In the data rows, the value 50 means zero.
Here are some points, one per row:
{42, 35, 59, 42, 31, 19, 53, 37, 62, 41, 37, 57, 59, 52, 58, 89, 66, 28, 49, 39, 32, 20, 50, 62, 26, 12, 77, 41, 33,
 66, 36, 62, 52, 62, 76, 54, 79, 52, 62}
{40, 58, 61, 33, 41, 31, 61, 61, 44, 35, 46, 23, 63, 58, 73, 65, 47, 63, 69, 45, 42, 36, 57, 21, 73, 72, 48, 23, 70,
 41, 38, 68, 54, 47, 71, 62, 46, 27, 75}
{47, 87, 59, 46, 58, 59, 62,  7, 48, 44, 65, 32, 58, 19, 61, 23, 62, 43, 62, 42, 31, 28, 29, 35, 39, 18, 46, 55, 78,
 61, 61, 34, 47, 62, 49, 61, 55, 26, 23}
{46, 71, 59, 28, 36, 60, 67, 42, 10, 54, 78, 43, 14, 33, 49, 61, 53, 39, 61, 34, 54, 50, 43, 48, 72, 62, 62, 45, 34,
 50, 38, 55, 60, 64, 65, 59, 72, 99, 34}
{36, 48, 10, 83, 59, 26, 18, 79, 38, 43, 57, 55, 43, 37, 11, 64, 59, 33, 58, 29, 47, 33, 81, 15, 47, 44, 41, 58, 48,
 65, 40, 10, 52, 46, 44, 47, 76, 58, 62}
{66, 21, 71, 53, 49, 71, 49, 45, 45, 25, 48, 71, 23, 25, 61, 24, 72, 48, 52, 53, 45, 60, 56, 60, 69, 34, 44, 53, 23,
 25, 28, 35, 34, 34, 31, 33, 59, 36, 50}
{21, 33, 79, 56, 54, 61, 51, 42, 40, 41, 46, 60, 45, 31, 31, 36, 40, 55, 61, 58, 62, 75, 68, 56, 18, 17, 63, 73, 73,
 62, 44, 58, 47, 73, 85, 42, 23, 75, 63}
{50, 37, 52,  0, 53, 50, 37, 69, 48, 33, 52, 46, 76, 43, 11, 48, 79, 40, 35, 95, 48, 52, 50, 63, 29, 79, 64, 62, 62,
 31, 45, 54, 71, 62, 48, 40, 43, 43, 41}
{63, 78, 20, 59, 62, 59, 21, 20, 46, 69, 53, 61, 60, 57, 34, 47, 35, 33, 49, 52, 32, 99, 44, 48, 59, 68, 60, 43, 56,
 39, 27, 94, 34, 52, 59, 61, 69, 42, 62}
{18, 42, 29, 57, 91, 54, 61, 71, 60, 71, 58, 40, 47, 44, 69, 39, 51, 64, 48, 32, 47, 53, 28, 62, 40, 57, 73, 72, 20,
 60, 52, 66, 54,  2, 73, 40, 48, 53, 46}
{49, 35, 43, 58, 52, 67, 51, 54, 57, 64, 59, 40, 52, 68, 61, 11, 38, 74, 43, 70, 48, 33, 62, 64, 49, 26, 59, 36, 28,
 15,  0, 35, 38, 67, 59, 67, 64, 40, 59}
{47, 86, 91, 45, 70, 56, 49, 78, 48, 47, 21, 45, 44, 64, 41, 55, 71, 47, 54, 34, 52, 81, 53, 78, 74, 50, 67, 35, 66,
 50, 52, 47, 49, 61, 18, 52, 70, 42, 66}
{33, 51, 36, 65, 19, 42, 46, 52, 52, 65, 58,  7, 43, 32, 49, 52, 34, 52, 56, 45, 53, 68, 37, 54, 29, 33, 70,  0, 41,
 48, 40, 57, 74, 63, 21, 15, 20, 36, 37}
{36, 43, 55, 38, 74, 45, 52, 38, 61, 44, 45, 52, 44, 94, 36, 39, 67, 69, 28, 35, 40, 53,  1, 37, 22, 49, 35, 45, 35,
 49, 59, 48, 30, 81,  6, 67, 47, 84, 60}
{49, 46, 20, 25, 28, 38, 60, 45, 15, 58, 25, 41, 51, 83, 76, 26, 61, 54, 20, 38, 73, 53, 64, 34, 58, 42, 48, 48, 43,
 39, 63, 27, 47, 58, 75, 34, 42, 58, 28}
{33, 43, 44, 66, 39, 65, 59, 77, 51, 37, 31, 72, 17, 60, 60, 59, 65, 57, 82, 67, 26, 58, 32,  3, 42, 47, 48, 62, 53,
 21, 52, 61, 62, 41, 45, 82, 35, 45, 15}
{25, 37, 86, 47, 28, 46, 25, 38, 71, 64, 61, 35, 46, 74, 23, 49, 26, 57, 52, 50, 43, 30, 48, 50, 69, 73, 24, 56, 55,
 43, 30, 62, 45, 30, 34, 29, 59, 76, 11}
{35, 39, 21, 32, 30, 60, 62, 54, 39, 80, 43, 62, 87, 55, 23, 43, 34, 30, 68, 39, 29, 58, 61, 65, 87, 25, 52, 66, 40,
 59, 69, 41, 34, 60, 37, 71, 48, 44, 24}
{34, 48, 56, 38, 51, 55, 40, 36, 53, 57, 74, 37, 25, 79, 47, 40, 56, 58, 83, 63, 74, 43, 55, 58, 59, 63, 21, 65, 59,
 47, 70, 61, 63, 72, 69, 49, 59, 21, 79}
{75, 37, 79, 31, 35, 72, 39, 20, 67, 27, 39, 59, 58, 51, 59, 73, 23, 51, 47, 13, 55, 69, 59, 39, 41, 52, 65, 64, 34,
 45, 53, 24, 63, 37, 59, 38, 49, 29, 38}
{86, 18, 65, 59, 36, 36, 46, 33, 46, 74, 39, 48, 36, 40, 26, 50, 53, 78, 59, 67, 34, 58, 35, 62, 51, 67, 39, 17, 53,
 54, 63, 28, 45, 33, 83, 84, 35, 61, 58}
{48, 62, 60, 58, 56, 59, 38, 62, 59, 48, 29, 49,  3, 32, 30, 49, 16, 44,  0, 62, 48, 24, 42, 46, 68, 53, 53, 50, 40,
 56, 76, 59, 57, 68, 59, 59, 42, 21, 53}
{83, 43, 57, 67, 48, 38, 26, 63, 29, 47, 78, 72, 54, 51, 60, 45, 50, 62, 59, 33, 20, 21, 63, 55, 27, 62, 40, 65, 41,
 36, 74, 87, 30, 70, 37, 33, 38, 47, 41}
{47, 48, 36, 42, 71, 70, 73, 53, 76, 42, 34, 78, 63, 50, 45, 37, 29, 53, 38, 39, 28, 43, 52, 27, 43, 79, 48, 20, 72,
 66, 42, 38, 37, 62, 72, 18, 74, 55, 45}
{53, 46, 68, 54, 59, 50, 20, 64, 35, 32, 79, 56, 47, 80, 86, 44, 22, 28, 60, 85, 83, 63, 37, 53, 32, 57, 72, 28, 50,
 87, 67, 29, 31, 42, 52, 64, 73, 42, 28}
{71, 41, 41, 99, 45, 79, 87, 56, 48, 48, 37, 55, 56, 73, 62, 72, 39, 75, 66, 63, 46, 46, 44, 77, 48, 63, 48, 62, 70,
 59, 39, 38, 90, 81, 34, 44, 59, 67, 38}
{47, 45, 38, 54, 42, 36, 28, 21, 36, 22, 72, 62, 48, 61, 63, 63, 57, 71, 23, 63, 29, 68, 31, 55, 77, 38, 29, 72, 52,
 69, 27, 23, 89, 42, 53, 44, 32, 45, 69}
{42, 56, 63, 70, 53, 21, 40, 51, 33,  9, 30, 57, 80, 36, 44,  0, 31, 67, 55, 31, 62, 42, 46, 54, 63, 74, 61, 48, 53,
 47, 51, 53, 69, 31, 36, 65, 50, 71, 60}
{78, 43, 36, 45, 54, 43, 65, 31, 19, 49, 56, 42, 30, 77, 30, 50, 42, 49, 43, 58, 43, 30, 50, 49, 49, 35, 99, 59, 86,
 34, 74, 55, 44, 15, 30, 26, 46, 50, 71}
{27, 51, 54, 45, 62, 33, 55, 47, 49, 67, 43, 85, 58, 47, 75, 75, 25, 38, 41, 56, 73, 41, 56, 46, 67, 33, 52, 48, 44,
 26, 67, 75, 73, 56, 43, 59, 31, 64, 62}
{51, 31, 34, 60, 44, 99, 50, 51, 37, 18, 27, 35, 62, 63, 29, 65, 53, 49, 55, 31, 79, 37, 28, 59, 42, 23,  9, 31, 52,
 54, 57, 78, 40, 19, 52, 54, 53, 52, 54}
{46, 57, 25, 41, 42, 14, 89, 62, 55, 26, 72, 76, 47, 22, 36, 61, 39, 69, 50, 60, 69, 78, 36, 57, 62, 52, 25, 33, 28,
 48, 75, 59, 30, 61, 56, 23, 68, 38, 50}
{55, 63, 64, 51, 48, 45, 40, 47, 76, 70, 44, 44, 57, 65, 50, 31, 80, 71, 59, 65, 31, 63, 89, 26, 58, 34, 51, 47, 26,
 86, 85, 55, 69, 34, 54, 34, 54, 56, 58}
{57, 59, 55, 27, 69, 28, 64, 69, 63, 63, 61, 73, 32, 55, 46, 38, 36, 40, 47, 41, 36, 44, 56, 84, 35, 32, 18, 40, 79,
 54, 29, 41, 64, 11, 45, 71, 49, 46, 31}
{46, 72, 58, 73, 35, 40, 81, 41, 65, 51, 52, 43, 54, 61, 30, 65, 67, 72, 35, 49, 88, 51, 64, 40, 49, 62, 68, 79, 50,
 66, 15, 55,  6, 42, 41, 70, 34, 37, 34}
{52, 29, 29, 37, 64, 48,  8, 66, 67, 50, 51, 28, 47, 28, 67, 74, 56, 99, 60, 27, 52, 53, 44, 67, 84, 49, 70, 58, 85,
 53, 53, 51, 25, 67, 46, 57, 56, 62, 31}
{70, 65, 65, 68, 99, 43, 42, 38, 24, 59, 36, 34, 59, 45, 54, 75, 62, 55, 23, 72, 54, 61, 75, 43, 45, 38, 15, 33, 54,
 29, 47, 51, 53, 42, 55, 32, 53, 57, 15}
{29, 48, 51, 75, 45, 58, 51, 41, 72, 56, 70, 72, 54, 52, 71, 46, 83, 15, 47, 54, 40, 42, 50, 59, 75, 65, 53, 30, 69,
 45, 55, 39, 24, 47, 52, 26, 13, 64, 63}
{62, 78, 38, 52, 46, 38, 61, 66, 69, 13, 59,  3, 57, 52, 59, 61, 29, 18, 49, 60, 17, 56, 71, 73, 40, 55, 37, 71, 29,
 40, 68, 38, 35, 45, 68, 58, 34, 69, 62}
{68, 78, 40, 42, 10, 80, 32, 70, 50, 61, 80, 73, 63, 34, 53, 43, 74, 71, 16, 49, 64, 37, 66, 50, 29, 51, 49, 34, 55,
 56, 57, 71, 72, 38, 48, 76, 44, 59, 56}
{44, 51, 15, 21, 57, 50, 42,  6, 72, 52, 27, 49, 24, 25, 68, 50, 43, 45, 63, 68, 69, 44, 84, 53, 23, 78, 41, 42, 47,
 45, 61, 43, 49, 46, 11, 70, 48, 59, 65}
{43, 46, 66, 60, 32, 56, 50, 59, 54, 87, 71, 40, 55, 49, 49, 62, 44, 50, 43, 19, 65, 74, 32, 40, 25, 63, 47, 64, 70,
  0, 72, 17, 56, 51, 57, 55, 70, 50, 75}
{83, 23, 36, 62, 47, 20, 50, 49, 70, 48, 41, 37, 29, 55, 51, 23, 75, 13, 46, 23, 76, 68, 53, 59, 45, 65, 41, 55, 65,
 54, 50, 75, 72, 68, 60, 52, 46, 43, 29}
{19, 33, 60, 59, 35, 50, 59, 42,  0, 73, 25, 51, 53, 30, 67, 60, 55, 46, 38, 47, 28, 52, 60, 69, 31, 85, 38, 60, 40,
 80, 50, 48, 39, 46, 36, 55, 61, 23, 56}
{61, 43, 59, 65, 68, 55, 66, 20, 64, 56, 60, 43, 77, 37, 36, 54, 66, 40, 55, 62, 71, 20, 33, 62, 71, 71, 70, 40, 28,
 39, 61, 43, 73, 47, 59, 61, 55, 39, 45}
{70, 14, 63, 38, 52, 57, 78, 70, 53, 68, 58, 25, 75, 21, 70, 38, 35, 29, 33, 62, 55, 59, 39,  6, 66, 37, 35, 69, 59,
 73, 34, 64, 39, 47, 20, 50, 62, 63, 75}
{79, 57, 53, 28, 89, 54, 47, 62, 27, 67, 53, 55, 53, 52, 32, 49, 42, 51, 79, 28, 57, 34, 40, 46, 48, 67, 49, 43, 29,
 73, 24, 32, 46, 63, 46, 46,  0, 38, 63}
{73, 86, 42, 46, 23, 40, 25, 63, 55, 74,  3, 64, 55, 40, 63, 46, 51, 53, 81, 74, 67, 33,  4, 55, 48, 41, 38, 80, 49,
 44, 34, 46, 41, 39, 61, 16, 54, 63, 59}
There is one direction along which these points spread out most. Take the direction at right angles to it along which they spread out most. Go by this last direction. For each point below, how far along it does it lie, from 0 to 99? The average is 50, and the first point in the table lies past the average. One standard deviation of the points above along it is 16.
{75, 37, 79, 31, 35, 72, 39, 20, 67, 27, 39, 59, 58, 51, 59, 73, 23, 51, 47, 13, 55, 69, 59, 39, 41, 52, 65, 64, 34,
 45, 53, 24, 63, 37, 59, 38, 49, 29, 38} 41
{66, 21, 71, 53, 49, 71, 49, 45, 45, 25, 48, 71, 23, 25, 61, 24, 72, 48, 52, 53, 45, 60, 56, 60, 69, 34, 44, 53, 23,
 25, 28, 35, 34, 34, 31, 33, 59, 36, 50} 51
{21, 33, 79, 56, 54, 61, 51, 42, 40, 41, 46, 60, 45, 31, 31, 36, 40, 55, 61, 58, 62, 75, 68, 56, 18, 17, 63, 73, 73,
 62, 44, 58, 47, 73, 85, 42, 23, 75, 63} 54
{73, 86, 42, 46, 23, 40, 25, 63, 55, 74,  3, 64, 55, 40, 63, 46, 51, 53, 81, 74, 67, 33,  4, 55, 48, 41, 38, 80, 49,
 44, 34, 46, 41, 39, 61, 16, 54, 63, 59} 58
{68, 78, 40, 42, 10, 80, 32, 70, 50, 61, 80, 73, 63, 34, 53, 43, 74, 71, 16, 49, 64, 37, 66, 50, 29, 51, 49, 34, 55,
 56, 57, 71, 72, 38, 48, 76, 44, 59, 56} 31
{79, 57, 53, 28, 89, 54, 47, 62, 27, 67, 53, 55, 53, 52, 32, 49, 42, 51, 79, 28, 57, 34, 40, 46, 48, 67, 49, 43, 29,
 73, 24, 32, 46, 63, 46, 46,  0, 38, 63} 50
{36, 48, 10, 83, 59, 26, 18, 79, 38, 43, 57, 55, 43, 37, 11, 64, 59, 33, 58, 29, 47, 33, 81, 15, 47, 44, 41, 58, 48,
 65, 40, 10, 52, 46, 44, 47, 76, 58, 62} 88
{34, 48, 56, 38, 51, 55, 40, 36, 53, 57, 74, 37, 25, 79, 47, 40, 56, 58, 83, 63, 74, 43, 55, 58, 59, 63, 21, 65, 59,
 47, 70, 61, 63, 72, 69, 49, 59, 21, 79} 16
{47, 87, 59, 46, 58, 59, 62,  7, 48, 44, 65, 32, 58, 19, 61, 23, 62, 43, 62, 42, 31, 28, 29, 35, 39, 18, 46, 55, 78,
 61, 61, 34, 47, 62, 49, 61, 55, 26, 23} 52
{35, 39, 21, 32, 30, 60, 62, 54, 39, 80, 43, 62, 87, 55, 23, 43, 34, 30, 68, 39, 29, 58, 61, 65, 87, 25, 52, 66, 40,
 59, 69, 41, 34, 60, 37, 71, 48, 44, 24} 93
{43, 46, 66, 60, 32, 56, 50, 59, 54, 87, 71, 40, 55, 49, 49, 62, 44, 50, 43, 19, 65, 74, 32, 40, 25, 63, 47, 64, 70,
  0, 72, 17, 56, 51, 57, 55, 70, 50, 75} 43
{48, 62, 60, 58, 56, 59, 38, 62, 59, 48, 29, 49,  3, 32, 30, 49, 16, 44,  0, 62, 48, 24, 42, 46, 68, 53, 53, 50, 40,
 56, 76, 59, 57, 68, 59, 59, 42, 21, 53} 34
{83, 43, 57, 67, 48, 38, 26, 63, 29, 47, 78, 72, 54, 51, 60, 45, 50, 62, 59, 33, 20, 21, 63, 55, 27, 62, 40, 65, 41,
 36, 74, 87, 30, 70, 37, 33, 38, 47, 41} 45
{40, 58, 61, 33, 41, 31, 61, 61, 44, 35, 46, 23, 63, 58, 73, 65, 47, 63, 69, 45, 42, 36, 57, 21, 73, 72, 48, 23, 70,
 41, 38, 68, 54, 47, 71, 62, 46, 27, 75} 44
